Each row of this table is followed by its label. One hidden rule gives the labels. It looks at one to three of the table's principal directions, none of them among the few with the most spread.
[  2  45  21 -32 -42 -42  -8   8 -15  -4  10  -8  15  10  -3  14  31  -5  48  25 -18  -4 -30 -26   4  13 -37   1 -22   8 -16 -29] Z308
[ 13  32  13   2 -27  20 -18  20 -43  -7  18  -3 -18   5   0  11   1  29 -10   0  44  12 -39 -52 -23   2 -13 -16  -9 -42  -8   0] Z795
[-16   1   1   1 -10  -4   6  13   4  28  37  17   1  38 -22  21  11   1 -39 -13   6  46  -7 -16 -18   5   4  11 -21 -20  22   1] Z308
[ -8  19  10  10   5 -50   7   7  27  29 -26  -5   1 -53  -5  -6  29  -5  48  23 -27 -39 -25  -1  33   3 -26 -12  -6  35 -24 -25] Z308
[  1 -59 -27 -16  37  29  20 -29  31 -25  -9  -4  13  22  -8 -11 -35 -29   0  -8 -32  -7  69  64  -5  -6  40  23  23  19  35  17] Z308
[ -7  -6   5  53  34   6   6   8  33  25 -19  13 -24 -42  -4 -42  16  -4 -25   9  18   4  -6  -1   4  22   9  -1   6 -11 -19  22] Z308
[ 19   8  -8   7  18  25  34 -12   1 -17 -35 -29  -3 -16  21 -17 -17 -20  21   7 -13 -42  16  25  18   4  15 -17  39  23 -17  26] Z308
[-16  18  18  27   6 -11  27  -8  17  32   0   1   2   3  18 -21  29  -9  -8  10 -20  -5  -5   5  25  17 -16  -4   4   4 -10  10] Z308
[ 15  -7 -33  -3  24  19  10  33  38  10 -16 -11 -22 -51 -34  -4 -17   8   0  39  15 -13   8  -1 -14   8  25   6   5   3   2  19] Z308
[ 30  47  -5 -12 -13   3   6  41  15  -1 -38 -24 -24 -63  14 -40   4 -11  12  64  45 -52 -19 -47  -3  29   5 -16  36   4 -20  26] Z795
[ 24  55  -8 -13 -24 -18   6  65  33  22 -28 -11 -26 -72 -22 -16  24  -4  10  75  40 -20 -48 -59 -10  41  -4  -4   2   3 -27  18] Z308
[  1   6  -7  -2  14 -34  35   3  59  34 -42 -11   0 -53   3 -32  11 -31  37  49 -24 -58  12  15  33  16   3  -1  25  40  -7   9] Z308
[  3  -2 -25  16  37  29  30   8  24   0 -19 -25  -6 -26  27 -13 -15   6 -30   5 -16 -34  32  34  23  -2  24 -10  35  36  -9  32] Z795
[ 25  22  -5 -22 -19  -9 -30  45   2 -26 -25  -6 -16 -56 -10  -7   4   7  16  34  39 -23 -33 -43 -19  16  -1  -9   3   6 -18  -6] Z308
[ 11  -2 -25 -54 -22 -41 -16  18  23   8   0   7  12 -11 -56  42  -9 -24  59  29  -9  15  -4  -3  -9  -2  -2  17 -27  19  12 -25] Z308
[ -8 -32 -15  26  45   8   5  -8  29   4  -4   3  -3 -12 -10   1 -12   5  -4 -23 -29  -8  32  46  13 -10  22  -4   3  20   1   1] Z308
[ -2  -8  -3  37  44  25  57  -8  32  18 -36 -24 -16 -39  18 -55  -1 -16 -21  16  -4 -52  20  17  12  12  24  -6  46  12   0  33] Z308
[ -5  25  29  42  -4  10  33   3  15  37   8  12 -18  19   3 -30  30 -10 -31   7  15  13 -18 -22  -2  38   4 -10   6 -39  -9  33] Z308
[ -4 -42 -37 -56   8 -37  -7 -23  10 -25  -6 -13  41   5 -25  62 -32  -7  63 -22 -77 -12  40  72  21 -47   3  20 -20  73  12 -46] Z308
[-33  -7  22  38  27 -19  53 -26  57  67  12  16   6  26   4 -34  38 -34  -5  11 -44  -8  19  26  34  26  -8   0  10  -2  25  11] Z308
[-27   8  24   1 -31 -74 -15 -23   9  51  24  32  18  27 -16  17  28  -1  31  -7 -28  32  -6   3  18  -8 -26  18 -49  -6 -15 -31] Z276
[ 30 -53  -6  -3   3  30 -84 -21 -37 -75 -21  33  -4   0   0  20 -45   7  35 -49  34  22   5  21 -11 -24  12 -19  -4 -18  -6 -11] Z276
[-27 -32  23  35  19 -15 -23 -29  -8  14  26  33   6  32  -9  13  11   4   2 -57 -18  27  -1  17  10 -17 -13 -11 -22 -14  15 -32] Z308
[ -7  19  23  -3 -33  -8  -2 -12 -36  30  38  10   2  39 -12  35   9  20  26  -8   5  14 -37 -34  -2 -14 -36 -14 -28 -45  17 -25] Z308
[ -7  56  47  -7 -57 -77 -17  14  12  49   6  23   1 -14  -6  -9  61  -4  59  50   5 -12 -62 -61  17  28 -57 -10 -33 -20 -20 -32] Z308
[ -1 -23 -14  34  45  42  10 -24 -46 -33 -26 -29  -2 -26  33   5 -31  14 -21 -57  -2 -21   3  29  15 -44   5 -20  30  28  -9  -3] Z308
[ 11  -3  -2   5  14  -1  13  12  42  -3 -41  -8 -14 -50  11 -57   3 -15  -7  39  15 -43  17  -2  -3  25  24   7  30  12 -12  25] Z795
[ -6   5 -14  22  31  12  37  -8  15  42  -8 -19  -9 -24  10 -11 -10   0   4  15  -8 -35  14  12  26 -12   1 -14  25   9   7  13] Z909
[  0  -7   2  26  14  11  -3  -1  -1   2 -11   3 -13 -21   1  -9  -3  13  -9  -7  11   1  -7   2   1  -3   3  -4  -2  -8 -15   7] Z308
[-15 -29 -10  35  45  -7  13 -28  12   8 -27  -8   0 -37   9 -15 -13   5   2 -24 -29 -21  28  48  24 -27  12   7   6  33 -23  -4] Z795
[  8  -9 -13  24  33  16  37 -25  21  24 -28 -17 -13 -26   1 -27 -27 -12  25  12  -9 -39  38  32  16  -8  26  -4  28   3 -12  26] Z795
[  6  63  18 -14 -47 -15   2  33 -17  25  40   2  -8  33 -33  23  28   4   5  24  20  41 -38 -56 -27  30 -15   0 -34 -40 -13   0] Z308
[-12  -1  15  18   9 -17  21 -27   8  16  -8   3   9  10   2 -14  14 -27  21  -6 -26   2   4  20  18   7  -9   3   1   6  -7  -2] Z308
[-13  36  15  19   6 -35  38  -3  25  69  -3 -11  -6 -24  -2 -21  26 -20  38  33 -13 -43 -13 -20  32   7 -23 -19  12   3   2  -9] Z308
[  7  22 -11 -16 -13  -4  27   3  -3  20   0 -19   3   1  -4  23  -9   2  23  14 -13 -19  -2   0  12 -10  -3  -8   4  10  -2   3] Z795
[ -1  -3   9  -4   3  -9 -17  15  22 -13   0   4  -5 -18  -3 -27  18  11   2  24  -1 -17   3  -9 -12  19  -3   8  -6  -2   0  -9] Z308
[ 15 -18   1 -26 -25 -30 -47 -33 -36 -47 -18  11  18   8 -21  28 -23 -10  67 -28 -10  30   7  25  -8 -24  -1  20 -35   8 -37 -29] Z795
[ -6 -58 -19  -7  12   4 -23 -36 -15 -31  -1  18  23  31   0  40 -36   1  -4 -62 -25  33  32  59   7 -41  18  12 -12  22   6 -11] Z795
[ 14  -7 -42 -24  17  12  12  45  47 -11 -33 -21 -11 -62   2 -25 -15  -2 -41  47  18 -29  23   1 -11  13  37  19  28  39   1  31] Z795
[ -5  15  -4  -3 -13  -3   7  20   2   1   3   2   2   1  -4   0  16  -6 -37  12  10  39 -16 -13 -12  18  -1  21 -13   3 -13  14] Z308
[ -5  28  22   3 -35 -32 -16  23  17  36  27  33  -7  23 -21   3  32  -6 -10  13  22  39 -25 -39 -11  31  -6   1 -28 -33  -4   3] Z795
[-20 -13  10 -21 -13 -12   5 -27  -8   4  38   8  26  71   9  11   1 -12 -13 -25 -28  18  32  16  -1  -9   0  15  -6  -3  33 -12] Z795
[-10 -42  -9   0   9  43 -22 -50 -56 -36  55  19  25 112  -5  63 -39   4 -18 -89 -29  85  43  59  -8 -37  11   8 -25 -20  21  -4] Z276
[  2   9  -4 -15 -11  36  18  12 -26 -21  11 -13   5  31  24   5  -3  -9 -52  -7  20  12  -9 -20 -14   6   2  -4  24  -3  27  18] Z308
[ -6 -17   4  39  32  -2  29 -15  28  40 -13   4 -17 -23 -27 -14  -1  -6  24  -4 -10 -19   2  14   8   0  11 -10   1 -12   0   1] Z308
[ -4  72  18 -13 -48 -47   1  28 -18  45  29  -2   3   8 -19  38  39   6  31  23  -1  22 -57 -51  10  10 -45 -11 -37  -8 -21 -24] Z308
[ 25 -30 -15  -3   9  38 -29 -17 -29 -50 -11   7  -4  13 -19  21 -41  -5  22 -32  15  30  15  25 -19 -13  22  -1  -4 -15  -8   7] Z308
[-17 -18  16  36  27   4   5 -29   5  15  17  13   3  28   6   0   6   4   5 -35 -31   0  16  32  21  -7  -5 -15  -2  -7   7  -8] Z308
[-20 -60 -12 -17  15  12 -12 -40 -20 -29  20   9  31  54  18  27 -27  -2 -24 -58 -30  19  40  48   5 -41   7  13   3  19  44 -19] Z795
[ 16  -7 -14   0   4  15 -22   3 -26 -31 -13  -5  -7 -20 -20  22 -21  12  18 -15  12  18 -11   6 -14 -14   5   2 -15   0 -23  -7] Z308
[ -1 -27  -3   5  13  -4 -18 -11   1 -26 -24  10   9 -14   8  -1  -3 -17   7 -21  -6   5  -1  22  11  -6  -1  -1   5  24  -4  -8] Z308
[ 12   3 -34 -63 -18  -4  25  -7 -22 -20 -13 -39  28   4  -1  41 -32 -19  34  10 -26 -19  13  17   6 -31   0  13  12  47  14 -11] Z308
[-21 -23  10  -8  -9 -40   4 -53 -24   4   6   4  30  34  -8  25  -6  -8  36 -42 -46  15  16  36  12 -37 -10  22 -28  15  -6 -36] Z308
[  1  -5   0  31  26   4  -1  14  41  29 -19  10 -24 -49   1 -39   8   2  -2  31  20 -28  -1  -9  10  17   4 -13  16 -10   1  15] Z909
[ 11 -25  -3 -25  -3  45  -6 -18 -44 -69  -7 -16  11  31  30 -14 -27 -10 -33 -24  18   2  20   4 -28  -9  16  11  29  -3  22  10] Z308
[  0 -39 -28  -9   9  45 -20  -5 -22 -18  41  22   6  63 -28  57 -36   1 -35 -50   8  76  19  23 -23 -19  20   6 -17 -23  38   7] Z308
[ -2  10  13   4 -14  -1  28 -11  10  55  31  17  -6  47 -33  13   3 -21  23   7   5  15  -4 -18  -5  12   0 -12  -7 -48  31   8] Z308
[  1 -10  14  22  -1  -4 -11 -21  -9  -1  -2  18  -3  13 -11   3  -2  -4  18 -26   1  22  -3  11  -1  -1   3  -3 -15 -19 -18  -2] Z308
[ 16 -19 -27 -54 -16  -8 -17  16  34   1  20  17   6  22 -54  37 -22 -14  37  27  -5  19  24   8 -21   6  19  15 -20  -6  34  -4] Z308
[ -5 -14  -2 -34 -21  16 -19  10 -35 -47  14  -3  18  25  22  17   1  14 -48 -18  10  18 -16 -16 -21 -10 -12  13  -1   7  29 -14] Z308
[-27 -37   3  21  24   3  -9 -14   6  -5  22  23  16  39  12  16   9   0 -43 -55 -29  33  13  36  14  -9   0  -2  -6  16  22 -10] Z308
[-15  10  19  39  16 -27  17  18  59  53 -15  16 -16 -38  14 -46  39  -7 -16  28   3 -36 -11 -15  25  31  -3 -17  17   3  -2  12] Z795
[ -9  55  22  17 -13 -30   3  52  39  67  15  10 -26 -40  -6 -30  53   8  -6  63  32 -24 -48 -73   6  41 -31 -22  -1 -25   7  -2] Z308
[-15 -52 -15  15  38  15 -11 -24   2 -26 -11   8  12  -5   9   4 -13   4 -17 -36 -25  15  20  51  12 -23   3  12  -1  27   7  -9] Z308
[ -4  43   6   4 -18 -49 -15  23  16  70  39  22  -8   3 -60  54  23   6  67  16 -11  27 -35 -25  14   4 -31 -22 -50 -20  -8 -32] Z308
[ 28  16   0  -1  -3   5  -4  12  -4 -22 -42 -16 -15 -48  12 -16 -11  -4  31  14  24 -51 -16 -16   5   4   8 -28  29  11 -22   8] Z308
[ -1 -15 -17 -49 -12   6  -6 -10 -18 -44  10 -15  27  35  16  11 -19  -6 -16  -6 -18   9  37  22 -12 -14   9  29   4  25  17  -4] Z795
[ 14  34  24  56   6  12 -28  25 -21   3 -22   6 -41 -59   5 -33  18  20  -3   3  62  -5 -54 -54  -7  18 -12 -33   3 -37 -44   7] Z308
[  3  19  -4  -5  -9   4   4  10 -11   2   8 -13  -6  -7 -11   3   0  20  -1  16   4   8  -5 -12 -14   0  -3  13 -16 -10 -17   2] Z308
[ -1  25  10  15  -8 -29  31  -3  25  56 -11   1  -8 -16 -10 -11  13 -17  33  27  -3 -21 -10 -11  20  11  -5  -9   2  -6 -13   8] Z795
[  6 -21  -3  23  25  13   2   6  20 -10 -27   2 -14 -35   8 -20  -5   6 -13  -7   7 -30   2  10   4   3  19 -14  20   9  -5  12] Z308
[ -3  20  27  13 -18  -8 -30 -19 -63 -19  15   2   6  18   8  28  11  22  31 -38  -3  22 -38 -12   7 -20 -40 -16 -28 -15 -27 -35] Z308
[-16  17  17   5  -8  -9  -6  30  13  11  23   3  -7  -4  11 -24  34  29 -50  17  11  -6 -15 -37 -15  19  -9   6  -8 -12   7  -4] Z308
Which label does each new row get?
[  4 -45 -38 -31  22  46  15 -10  -8 -49  -5 -22  18  22  22  14 -43  -1 -47 -25 -15  -4  49  45  -9 -26  34  17  30  35  33  17] Z795
[  5   8  -9  -8  10  24  33   0  12  -3  -7 -20   4   4  18 -13  -1 -17  -2  24 -14 -23  13  12  13  13   0  -4  29  14  14  20] Z308
[ 14   1 -13  -2  11  34  15  -4 -16 -48 -26 -32  -1 -12  30 -23 -20   7 -30  -3   0 -15  26  23  -9  -1  26  13  24  22 -29  28] Z795
[ -7  12  23  26   4  -9  22 -10  13  33  -3   2  -6  -2  20 -17  18   2  11   2 -11 -39  -9  -5  26   6 -12 -27  15  -7   2   2] Z795
[-16 -19   1  52  49 -10  39 -31  32  35 -45 -12  -7 -54  28 -43  -1  -7   6  -5 -26 -57  20  39  44 -16   8 -10  31  33 -19   9] Z795
[ 13  31  -5 -16 -18 -11  24  26  29  42  -3  -4 -12 -18 -24   1   9 -17  29  53  15 -19 -21 -33   1  22  -5 -10   6 -12  12  10] Z308
[ 20  43 -10 -22 -26   4 -20  69   3 -15  -5  -4 -16 -38  -7   3  19   3 -28  43  49  14 -47 -59 -22  34  -6  -5   1   2 -11  13] Z308
[-13  22  22   7 -15 -35   2  23  21  30   6  15  -2  -9  -3 -12  43 -10  -7  18   6  -1 -37 -36   5  25 -21  -7  -7  -2   5 -11] Z308
[ -1 -29 -11  20  28   6 -16  -1  24  -8 -15  13  -4 -21   8   1  -9  10  -5 -17 -12  -7  15  35  19  -7  12 -11   4  20  -8   5] Z795
[  1  50  24  23 -23 -18 -13  29  -2  34  20  15 -19  -4 -14   3  35  14   7  17  23  19 -46 -48  -1  26 -23 -20 -25 -34 -25  -2] Z795
[-10  22   7  19   1 -14   7  24  27  30   1   7 -12 -16   6 -29  25  -5 -37  22  18   5  -6 -23   0  26   4   4   4  -3 -10  18] Z795
[  2  28  15  14  -5 -17   7  11   9  35   4   1 -13 -14 -13  -4  17   0  29  17   6 -16 -22 -26   7  11 -13 -19  -4 -16  -7  -6] Z308
[  5  25  -9  -4  -1 -22  26  10  34  37  -7 -12  -8 -20 -20 -14   0 -14  23  39  -7 -16  21   1   3  14  17  10   1   6 -20  16] Z795
[-18  69  23   8 -24 -35  20  35   0  48  14 -12  -4 -21  10  -9  58   4 -11  41   5  -4 -57 -58  14  25 -48  -7 -10   3 -14 -11] Z308
[  4  56  18 -11 -38 -35   3  22  -4  12  -2 -11   1 -13  12  -3  32   7  16  32  -1 -14 -31 -34   9  18 -24  -4 -11   8 -34  -5] Z795
[ -6 -14   0  30  38  14  44 -11  30  21 -19 -18 -12 -24  17 -39  -5   2 -14   2 -15 -59  28  20  13  -1  23 -11  36  11   6  18] Z308
[ -11  -51   13   20   18   48  -37  -56  -72  -56   33   18   16   84   31   19  -33    6  -31 -101    1   43   31   34   -9  -39    6  -12    6  -26   27  -13] Z795
[  8 -34 -26 -45  -4  23  -4 -24 -43 -61 -10 -27  25  17  19  24 -46   7  -9 -29 -12  -7  30  29 -13 -43  15  21  12  29  15 -10] Z795
[  7 -25  -7 -16  -4  -2 -29 -18 -28 -41 -15  -3   7 -10  -6   2 -25   7  13 -18   8  11  13  12 -20 -24  10  24 -13   4 -16 -15] Z308
[-11 -10  -9 -20  -2   1  52 -21  19  18   6 -14  22  38  14   3  -5 -16 -14   6 -41 -13  34  33  14  -4  11  17  16  19  25  16] Z795
[ 12  31  31 -41 -77 -12 -53   2 -74 -44  31  17  16  60   9  32  12   8   7 -17  36  52 -46 -55 -29   2 -34   2 -33 -40  -5 -24] Z795
[ -7  20  12 -24 -26 -15  10   3 -14 -21  15 -16  18  32  19  -2  14   6 -26  -6 -19   0   8  -4 -12   5   2  18  -5  15  -8  -4] Z308
[-19   8  29   2 -33 -22 -10 -17 -27  19  39  25  14  61   2  22  20   2 -11 -31  -1  41 -18 -18  -2  -4 -21   0 -27 -30  12 -17] Z795
[ 25 -17 -21 -22 -12   9 -45  17 -13 -52 -23   6  -5 -25 -10  13 -27   8  -4  -6  32  22  -1  -1 -25  -6  23  12  -8   7 -23   6] Z795
[  8 -18 -13  15  21  18  -2   2  19 -10 -17   3 -11 -21  -1 -12 -14   6 -11  -1   3  -3  17  22  -1   3  23   2   7   4 -13  19] Z795
[ -2  -2  -3  31  31  51  31   9  -2 -17  -5 -18 -11   3  35 -23  -2   9 -70 -21   5 -14  11   9  -1   9  23 -14  37   7   3  34] Z308
[  6 -17  -5 -63 -38 -13 -17 -39 -55 -65  -4 -21  38  37  17  20 -32   2  19 -23 -22   5  30  23 -18 -38   3  40 -12  23  -8 -23] Z795
[  5  22 -11 -62 -41 -26  19  20   2  -5   7 -16  23  20 -15  24   8 -23   8  29 -12   7  -8 -17 -14  10  -4  23  -7  23  16  -8] Z308
[ -1 -27 -12   2  33  10  47 -26  35  25 -15  -9   4   2 -13 -13 -17 -40  31   9 -27 -34  34  35  15  -1  18  -4  31  11  34  11] Z308
[ -6  -3  15  20   4  -8 -11   1   7  26   2  22  -9  -7  -6  -4  14 -10  10  -3  19   1 -27 -23   8   5 -17 -22   2 -20  18 -10] Z308
[ 14  35   4  16  -2  -2 -10  57  20   3 -18  -1 -30 -62 -18 -21  29   8 -11  39  40  -5 -49 -50 -16  38  -4 -12  -2  -6 -26   9] Z308
[ 15  14  -4   2   8  15  14  37  28 -14 -31 -14 -15 -44  21 -36  12  -8 -28  33  22 -40 -12 -20  -1  31  12 -14  38  18  -2  26] Z308
[ 18   7  -9 -13  -5   9 -11  35   1  -9 -13  -5 -14 -36  -9   9  -5   4   4  14  33 -24 -32 -36 -11   4   0 -23  15   1  14  -4] Z308
[ 19 -49 -36  -1  49  48  10 -11  24 -47 -50 -27 -11 -49  26 -49 -51   3 -20  10   6 -57  67  47  -7 -12  54  13  51  28   0  35] Z795
[-13  14  34   1 -31 -42 -23 -10 -10  16  17  20   6  15   1  -5  28  10  19   1  -1   8 -21 -26  -1   3 -28   5 -29 -22  -8 -28] Z795
[  1 -24  -8 -41 -12  29 -11  -5 -31 -45  31  -7  19  55  14  24 -22  11 -29 -28  -4   4  21   4 -23 -18   7   5   8  -2  47 -10] Z308
